One vector is turned by the same rotation once a tick. Each row is the vector after some number of ticks, and that number follows the row.
The counts run from 0 to 646.
[ 0.49  0.26  0.82  0.22  3.16 -0.93 -0.13  1.58 -1.49 -1.49  1.30  0.45
  0.15  1.19  1.67  1.23  0.42  0.00  1.07  0.70  1.02 -0.14 -0.76  0.07
  0.12 -1.94  1.60 -0.33  1.45 -1.49  0.72 -1.02  1.06  0.49 -0.29 -0.51
 -0.48  0.13 -0.51  0.69 -0.24 -1.92 -0.61 -0.12  0.35  0.22 -1.14 -0.71
 -0.20 -0.04  1.00  1.31  0.86 -0.39 -1.32 -1.88  1.14 -2.21  0.03 -0.54
  0.40] -> 181
[ 0.57 -0.08 -0.89 -1.03 -0.62 -1.29  0.41 -0.45  0.08 -0.30 -0.13 -0.73
  0.14  1.61  0.32 -1.61  0.68  3.11 -0.01 -0.04 -1.12 -0.81 -1.70  0.68
 -1.47  0.25  0.83  0.88  1.56 -2.32 -0.15 -0.30  1.76 -1.19  0.43  0.03
 -1.61  1.58  0.92  1.35 -1.84 -1.73  0.79 -0.21 -0.15 -0.51 -0.20 -1.07
 -1.35  0.73  1.22  0.37  0.16  1.49  0.87 -0.33 -1.28 -0.73 -1.09 -0.87
  1.40] -> 474
[ 0.79 -0.19  1.20  0.70  2.93  1.01  0.24  0.08 -0.81  0.96  1.86  1.73
 -0.30  1.86  0.94 -0.45  1.21 -2.30  0.04  0.90  1.21 -0.49 -1.21 -0.47
  0.72 -0.91 -0.55  0.50  2.00 -1.15 -0.98  0.76  0.59 -0.20  0.82 -0.24
  0.40  0.52  0.56  0.83  0.26 -1.44 -0.52 -0.65 -0.54  0.20  1.14 -1.65
  0.59 -0.20  1.99 -0.24  0.64  1.83  0.02 -0.62 -0.41 -0.55 -0.05 -1.38
  0.40] -> 60
[ 1.85 -1.56  0.84 -0.97 -0.59  1.09 -0.53 -0.37  0.95  0.92 -0.03  0.38
  0.14  0.54 -0.37 -1.22 -0.73  2.55  1.52 -2.17 -0.44 -0.33 -0.29 -1.12
 -0.70  0.62 -0.14  0.41 -0.30 -0.76  0.10 -0.93  1.09 -0.72  1.56  1.34
 -0.43  1.25 -0.30  1.06 -1.34 -0.55  0.61  0.14  1.68 -1.10  0.69 -1.73
  0.27 -1.29 -0.15 -0.47  0.57  0.21  0.40  0.60  0.00 -3.04 -0.52 -0.51
  1.01] -> 22
[-0.03  0.41 -0.20 -1.26 -1.26 -1.12 -1.02  0.41 -1.74 -1.00 -0.24  0.31
 -0.17 -0.02  0.71  1.00  1.74 -0.20  0.96  1.65  1.57 -0.98  0.49  0.57
 -0.94 -0.38  1.83 -1.09  1.19 -0.79 -0.02 -2.01  0.84  0.10 -0.18 -0.64
 -1.75 -0.33  0.02 -0.55 -0.70 -2.51  1.39  0.85  1.02 -0.29 -2.65 -1.01
  0.59 -0.69 -0.79  1.38  0.31 -1.79 -1.69 -1.37  0.82 -0.77 -0.24 -0.71
  1.26] -> 496
[ 1.90 -1.61  0.89 -0.76  0.26  0.74 -0.04 -0.19  1.16 -0.17  0.08  1.44
  0.10  0.30 -0.54  0.04 -1.15 -0.77  0.19 -3.05 -2.57 -0.43  0.24  0.69
 -0.61  0.17 -1.18  1.27  0.07 -0.14 -0.45  0.00  0.19  0.79 -0.51  1.30
  1.34 -0.33 -0.80  0.33  0.26 -0.08  0.51  1.47  1.28 -1.45  1.22 -0.16
 -0.66 -1.47  2.07 -1.02  1.71  0.78  2.15  0.93  0.32 -2.09 -0.46  1.02
  0.85] -> 35
[ 1.29  0.13  0.64  0.06  0.56  2.53 -0.38 -0.27 -2.13  2.58  0.82  0.33
 -0.20  1.13  0.77 -0.56  1.10 -2.32  1.04  0.74  1.11 -0.26 -0.83 -1.80
 -0.33 -0.39  1.17  0.82  0.22 -0.51 -0.49 -0.22  0.33  0.03  1.29 -0.96
  0.63  0.19  0.41  0.93 -1.76 -0.92 -1.11 -0.90 -0.79  0.95  1.56 -0.66
  1.12  1.09  0.19  0.08  0.12  1.45 -0.71 -1.57 -0.67 -1.78 -0.04  0.15
  0.38] -> 197
[ 0.05  0.52 -1.53 -1.36 -2.82  1.02 -0.84 -1.43 -1.47  2.13 -0.85  0.47
  0.06 -0.46 -0.12 -0.40  0.88 -1.80 -1.05  0.05 -2.53 -1.22 -0.28  1.49
 -1.95  1.37  0.65  0.12  0.84  0.12 -0.44 -1.23 -0.41  0.09 -0.57 -0.13
 -0.34 -0.56  0.35 -0.46 -0.93 -0.52  0.82  2.10 -0.19 -0.10  0.74 -0.39
 -0.02  1.24  0.94 -1.42  0.60  1.77  1.42 -0.17 -0.78  0.26 -1.37  0.30
  0.35] -> 603
[-0.61  0.15  0.99  0.67  0.85  0.26  0.14  0.24 -1.23  0.39  1.01  0.85
 -0.38 -0.21  0.41  0.47  1.66 -3.03  0.04  1.21  0.91 -0.54 -1.54  0.04
  0.37 -1.48 -0.71  1.00  2.30 -0.56 -1.05  1.80  1.04  0.07  1.45 -0.72
 -0.73  1.14  1.15  0.94 -0.03 -1.52 -0.78 -2.08 -0.27  0.27  1.27 -0.87
  0.66  1.44  0.20  1.98  0.88  0.49 -1.55 -1.12  0.12  0.07 -0.40 -1.18
 -0.42] -> 66
[ 1.03  0.32 -0.01  0.04  0.20  1.61  0.44  0.11 -1.23  2.98  1.30 -0.29
 -0.11  0.60  0.81 -1.66  0.37 -1.35  0.42  0.72  0.24 -0.37 -2.14 -0.85
 -0.97 -0.34  1.10  0.21  1.31 -1.20 -0.49 -0.15  0.62 -0.60  0.27 -1.03
 -0.52  0.68  0.84  0.80 -2.30 -1.52 -2.20 -0.96 -0.65  0.55  2.00 -0.58
  0.47  2.13  0.28 -0.66  0.09  2.43  0.31 -1.36 -1.00 -0.39 -1.09 -1.11
 -0.45] -> 79
[ 0.24 -0.75  1.00 -0.94  0.77 -0.11 -0.47  0.64  0.18 -1.72 -0.56  0.70
  0.63 -0.44  0.47  1.04 -1.62  0.80 -0.43 -3.20 -3.40 -0.57 -0.30  2.05
 -0.10 -0.50 -1.05  1.11  0.04 -0.09 -0.37  0.46  1.35  0.49 -0.21  1.32
  0.34  0.58 -0.53  0.30  0.35  0.00 -0.09  1.37  1.97 -0.97  1.19 -0.24
 -0.56  0.74 -0.43  0.62  1.01 -0.27  0.15  0.45  1.90 -1.75 -0.74  1.65
 -0.71] -> 540
[ 0.78  0.06  0.37 -0.42  0.50 -0.72 -0.31 -0.02 -0.32  0.95  1.27  1.96
  0.42  1.21  1.03 -1.10  1.37 -1.18  0.02  1.24  2.51 -0.67 -0.16  0.06
 -1.14  0.96  0.42 -1.16  1.52 -1.91 -0.27 -1.57  0.38 -0.36 -1.69 -1.45
 -1.27 -0.99  0.35 -1.29  0.36 -1.87  0.78  1.99 -0.35 -0.32 -1.90 -0.95
  1.26 -2.40 -0.27 -0.79  0.07  1.11  0.26  0.07 -0.32  0.91 -0.88 -2.18
  0.51] -> 372
[ 0.93  0.61 -0.79 -0.90 -0.15 -0.56 -1.24  0.13 -0.55  0.24  0.54  0.61
 -0.43  1.60 -0.20 -0.77  0.09 -0.23 -1.14  0.07 -1.68 -1.53  0.01  0.59
 -1.58  2.51  0.58  0.86  0.93 -1.16 -0.64 -2.51  0.51 -0.22 -1.40 -0.21
 -0.68 -2.01  0.29  0.22  0.06 -1.13  1.69  1.34 -0.92 -0.50 -1.67 -0.03
 -1.66 -0.82  2.19 -1.17  1.10  0.91  1.69 -0.20 -1.12 -0.98 -0.50  0.20
  1.72] -> 487
[ 1.20 -0.19  2.38 -1.17 -1.07 -0.62 -0.79  0.12 -0.30 -1.98 -0.40  1.22
  0.50 -0.73 -0.69  0.67  0.55 -0.05 -0.40 -1.35 -0.29 -1.25  1.28  1.31
 -0.48  0.83 -1.32  1.64 -0.75 -1.55 -1.40 -0.11  1.07 -1.19 -0.05 -0.04
 -0.66  0.44  0.58 -0.09  1.31 -0.47  1.47  1.41 -0.03  0.46 -1.07  0.62
  0.93 -1.79 -3.05  1.51  0.96 -1.85 -0.89  0.03  0.59 -0.95 -0.10  1.36
  0.26] -> 128
[-0.42 -0.13  1.49 -0.36  3.01 -1.18 -0.08  1.64  0.05 -3.17  0.68  0.84
 -0.07  0.65  0.75  1.19 -0.71 -1.36 -0.61 -0.98 -1.61 -0.86 -0.53  2.23
 -0.41 -1.44 -0.73  1.74  0.56 -1.34 -1.32  0.86  0.97 -0.20 -0.91 -0.13
  0.32 -0.56 -0.02  0.21  1.11 -1.06 -0.31  0.15 -0.36  0.17 -0.19  1.11
 -1.31  0.41  0.06  1.83  0.97 -0.50  0.32  0.04  0.99 -0.89  0.05  1.11
  0.87] -> 560
[ 0.34  0.30  0.96  0.23  0.92  1.62 -0.32  0.28 -1.98  1.62  0.89  0.85
 -0.24  0.28  0.02  0.47  0.15 -4.34 -0.35  0.48 -0.63 -1.13 -0.32 -0.15
 -0.54 -0.16  0.20  1.25  0.88  0.51 -1.42 -0.29 -0.01 -0.08 -0.27 -0.84
  1.17 -0.92 -0.37  0.77  0.11 -0.94 -0.97 -0.92 -1.52  0.86  1.61  0.71
 -0.06  1.12  0.94  0.21  1.10  1.26 -0.04 -1.35 -0.33 -2.11  0.20  1.07
  0.11] -> 191
[ 1.04  0.12  2.22 -1.03  0.34  1.01 -1.54 -0.34 -0.19  1.08  0.05  0.87
 -0.50  0.62  0.15 -0.75  0.27  0.93  0.66  0.08  1.17 -1.62  0.30 -1.76
  0.38  1.82 -0.50  0.45  0.55  0.41 -1.72 -1.19  0.53 -0.83  1.97  0.59
 -0.70 -0.76  0.91  1.50 -0.15 -0.81  0.93  1.17  1.13 -0.63 -0.55 -2.36
  0.72 -1.69 -1.22 -0.59 -0.15 -0.85 -0.69 -0.76  0.15 -2.20 -0.81 -0.96
  1.77] -> 630
[-0.29  0.52  0.27 -1.62 -1.84 -0.44 -1.28 -0.42 -1.18 -1.66 -1.66  0.29
 -0.08 -0.44  1.05  0.82  1.23 -2.07 -0.06  0.26 -0.79 -1.32  0.48  2.58
 -1.28 -0.06  1.48 -0.48 -0.66 -0.05 -1.43 -1.52 -0.01 -0.03 -1.02 -0.55
  0.34 -1.61  0.01 -1.14  0.25 -1.53  0.39  2.87  0.16 -0.11 -0.96  0.88
  0.60  0.29 -1.61  0.72 -0.04 -1.35  0.57 -1.25  0.77  0.18 -0.69  1.18
  1.51] -> 110
[ 0.58  0.89  0.16 -1.67 -0.44 -0.16 -1.17 -1.74 -2.07  0.38 -0.44 -0.16
 -0.16  1.11  0.92 -0.65  1.64  2.65  0.28  0.42 -1.54 -1.36 -0.59  0.44
 -0.41  2.11  0.83  0.33  1.28 -0.43 -0.71 -1.69  0.99 -0.07  1.20  1.25
 -1.33  0.06  0.66  0.84 -1.40 -1.30  1.36  1.88  0.65 -0.47 -1.29 -2.34
  0.09  0.21  0.97 -1.28  0.13  0.72 -0.14 -0.93 -0.77 -1.44 -0.62 -0.81
  1.56] -> 611
[ 0.66 -2.43  0.05 -0.30 -1.33  0.47  0.15  0.32  1.58 -0.22 -0.91  1.22
  0.06 -0.91 -0.09 -0.01 -0.16 -3.00  0.71 -2.48 -1.40 -0.69  0.12  0.80
 -1.13 -0.96 -0.90  0.22  0.31  1.19 -0.59  0.11  0.25  0.58 -0.75  1.04
  1.13 -0.16 -0.53 -0.47  0.69 -0.48 -0.20  1.42  2.23 -1.88  1.95 -0.33
  0.55 -0.84  0.93 -0.13  1.41 -0.27  1.35  1.09  1.00 -0.73 -1.39 -0.11
  0.12] -> 33
[-0.41  1.03  0.75 -1.25 -0.99  0.41 -1.70 -0.42 -0.90  1.15 -0.69  1.60
 -0.18 -0.44  0.17  0.10  0.55 -3.04 -0.59  0.10 -0.37 -2.23  0.59  0.62
 -1.08  1.56 -0.51 -0.32  0.32  1.86 -1.86 -1.76 -0.39 -0.32 -0.71 -0.37
  0.38 -2.17  0.60 -0.72  1.17 -0.30  0.52  2.83  1.40 -0.39 -0.04 -0.39
  0.66 -0.66 -1.52 -1.20  0.15 -0.36  0.47 -0.92  1.05 -0.22 -1.38 -0.56
  1.00] -> 622
[ 1.03 -0.86  1.10 -0.32  3.02  0.50  0.06  0.48  0.27 -0.48  0.55  1.39
  0.34  1.33  1.41 -0.57 -1.52  0.41 -0.25 -2.68 -2.49 -0.42 -0.85  1.08
 -0.45  0.05 -0.80  0.93  0.31 -0.41 -0.48 -0.47  0.51  0.30 -0.72  0.76
  1.33 -0.46 -0.11  0.41  0.11 -0.22 -0.94  1.82  1.29 -1.03  1.13 -0.51
 -0.89 -0.27  1.61 -1.26  0.23  1.44  1.96  0.30  0.75 -1.79 -0.79  1.00
  0.39] -> 546
[-0.78  0.61 -1.11 -1.18 -2.29 -0.56 -0.48  0.67 -1.19  0.05 -0.77 -1.39
  0.42 -0.72  0.67  0.65 -0.37 -0.67  0.27 -0.55 -2.49 -0.51 -1.06  2.49
 -2.23 -0.67  2.21  0.15  0.31 -0.78 -0.27 -0.91  1.09  0.04 -1.74 -1.05
 -0.58  0.34  0.49 -0.56 -1.38 -1.14 -1.23  0.18 -0.19  0.29  0.28  1.12
 -0.25  2.95 -0.97  0.90  0.11  0.12  0.50 -1.24  0.75  0.24 -0.90  1.30
 -0.47] -> 90
[ 0.15  0.83  1.14 -0.10  1.28 -0.06 -0.92  1.06 -2.39 -1.32  0.83  0.05
 -0.03  0.33 -0.38  2.00  0.12 -1.76 -0.39  0.47 -1.39 -1.01 -0.22  0.62
  0.27 -0.92  0.59  1.81  1.55 -0.12 -1.26 -0.10  1.10  0.17  0.57 -0.20
 -0.02 -0.11 -0.14  0.88  0.70 -1.45  0.44 -1.75 -0.71  0.69 -0.41  0.28
 -0.80  0.66  1.12  2.32  1.66 -0.56 -1.49 -2.02  0.54 -2.63  0.59  1.88
  0.58] -> 186
[ 1.00 -0.89  0.99 -0.14  2.13  1.09 -0.04  0.52  0.60 -0.03 -0.26  1.51
  0.01  0.57  0.97 -0.74 -1.21 -1.18 -0.45 -2.17 -2.37 -0.81 -0.78  0.87
 -0.21  0.30 -1.25  1.32  0.36  0.43 -1.07  0.37 -0.04  0.43 -0.08  0.86
  1.26 -0.94  0.00  0.63  0.61  0.31 -0.81  1.85  1.64 -1.33  2.04 -0.70
 -0.69  0.10  1.55 -1.61  0.72  1.46  2.24  0.39  0.82 -1.14 -0.78  0.49
  0.66] -> 545
[ 1.65 -0.71  1.68 -0.72 -0.20 -1.24  0.08  1.42  0.50 -0.62  1.43  0.81
 -0.02  0.33 -0.87 -0.29  0.06  1.73  1.26 -0.28  2.21 -0.36 -0.20 -0.83
 -0.94 -0.09  0.00  0.50  1.05 -2.63 -0.01 -0.77  2.17 -1.39  0.57 -0.49
 -1.82  0.81  0.06  0.48 -0.14 -1.83  0.94 -1.02 -0.02  0.05 -1.23 -0.86
  0.48 -2.23 -1.31  1.32  0.90 -0.67 -0.87  0.41 -0.07 -1.80 -0.11 -1.06
  1.40] -> 259
[ 0.51 -1.52  1.02  0.07  3.34  0.63  0.53  0.75  0.93 -0.11  0.01  1.59
  0.02  1.07  2.55 -1.24 -0.01 -0.43  1.40 -0.72  0.67 -0.36 -0.87  0.94
  0.00 -1.68  0.33 -0.96  0.37 -0.45 -0.03 -0.16  0.07  1.12 -0.41 -0.64
  1.23 -0.69 -0.15 -0.32 -0.34 -1.08 -1.72  2.20  1.59 -1.30  1.02 -1.43
  0.54 -0.21  0.61 -1.00 -0.21  1.09  1.30  0.32  1.70 -0.51 -0.95 -1.69
  0.56] -> 549
[ 1.35  0.09  0.51 -1.05 -0.67  1.68  0.14 -0.44 -1.35  0.70 -0.28 -0.24
  1.14  0.48  2.14 -1.16 -0.20  0.61  0.38 -1.05 -1.09  0.66 -0.86  1.35
 -1.68  0.43  1.50 -0.47 -1.46 -1.93  0.53 -0.81  0.51 -0.40 -0.91 -1.07
  0.43  0.49 -0.55 -1.21 -1.79 -0.24 -1.58  2.43 -0.56  1.19  0.40  0.50
  0.87  1.26 -1.20 -0.47 -0.88  1.43  1.23 -0.67 -0.34 -0.69 -0.82  1.33
 -0.77] -> 214
[ 2.11 -0.79  1.50 -1.01 -0.08  1.52 -0.14  0.21 -0.42  1.43  1.30  1.59
  1.33 -0.20  0.08 -0.01 -1.69  0.67  0.25 -3.28 -1.29  0.37  0.29  0.35
 -1.36  0.71 -0.40  0.49 -1.05 -0.96  0.88 -1.22  0.68 -0.50 -0.07  0.07
  0.48  0.60 -1.13 -0.14 -0.50  0.51 -0.63  1.73  1.19  0.50  0.74 -0.58
  1.08 -0.87 -1.09 -1.07  0.39  1.03  0.26  0.92  0.31 -2.66 -0.12  1.39
 -1.22] -> 527
[-0.62 -0.14  0.33 -1.62 -1.03 -0.39 -0.49 -1.49 -0.65 -2.09 -1.99 -0.52
  0.02 -0.12  0.77 -0.10  1.24  1.04 -0.07 -1.04 -3.14 -1.24 -0.96  2.66
 -0.24  1.12 -0.48  1.89 -0.07 -0.28 -1.28  0.34  1.11 -0.27  1.23  1.33
 -0.33  0.86  1.41  0.69 -0.75 -0.46  1.32  2.06  0.17 -0.59  0.37 -0.34
 -0.46  1.41 -0.90  0.50  0.09 -0.41  0.53 -0.10 -0.14 -0.48 -0.75  0.83
  1.13] -> 225
[ 1.57 -0.54  0.16 -0.24  0.92  0.89 -0.44  0.70 -0.91  0.99  0.81  0.22
  0.86  0.20  0.76  0.04 -2.29  0.81  1.02 -2.38 -1.30  0.33  0.23  0.47
 -1.50 -0.71  1.80 -0.65 -0.97 -0.49  1.53 -1.94  0.24  0.45 -1.04 -0.10
  0.44 -0.54 -1.47 -0.36 -1.14 -0.53 -1.15  1.54  2.06 -0.46  0.27 -0.42
  0.00 -0.68  0.52 -1.03  0.29  1.06  0.61 -0.25  0.73 -2.82 -0.39  1.01
 -0.47] -> 410
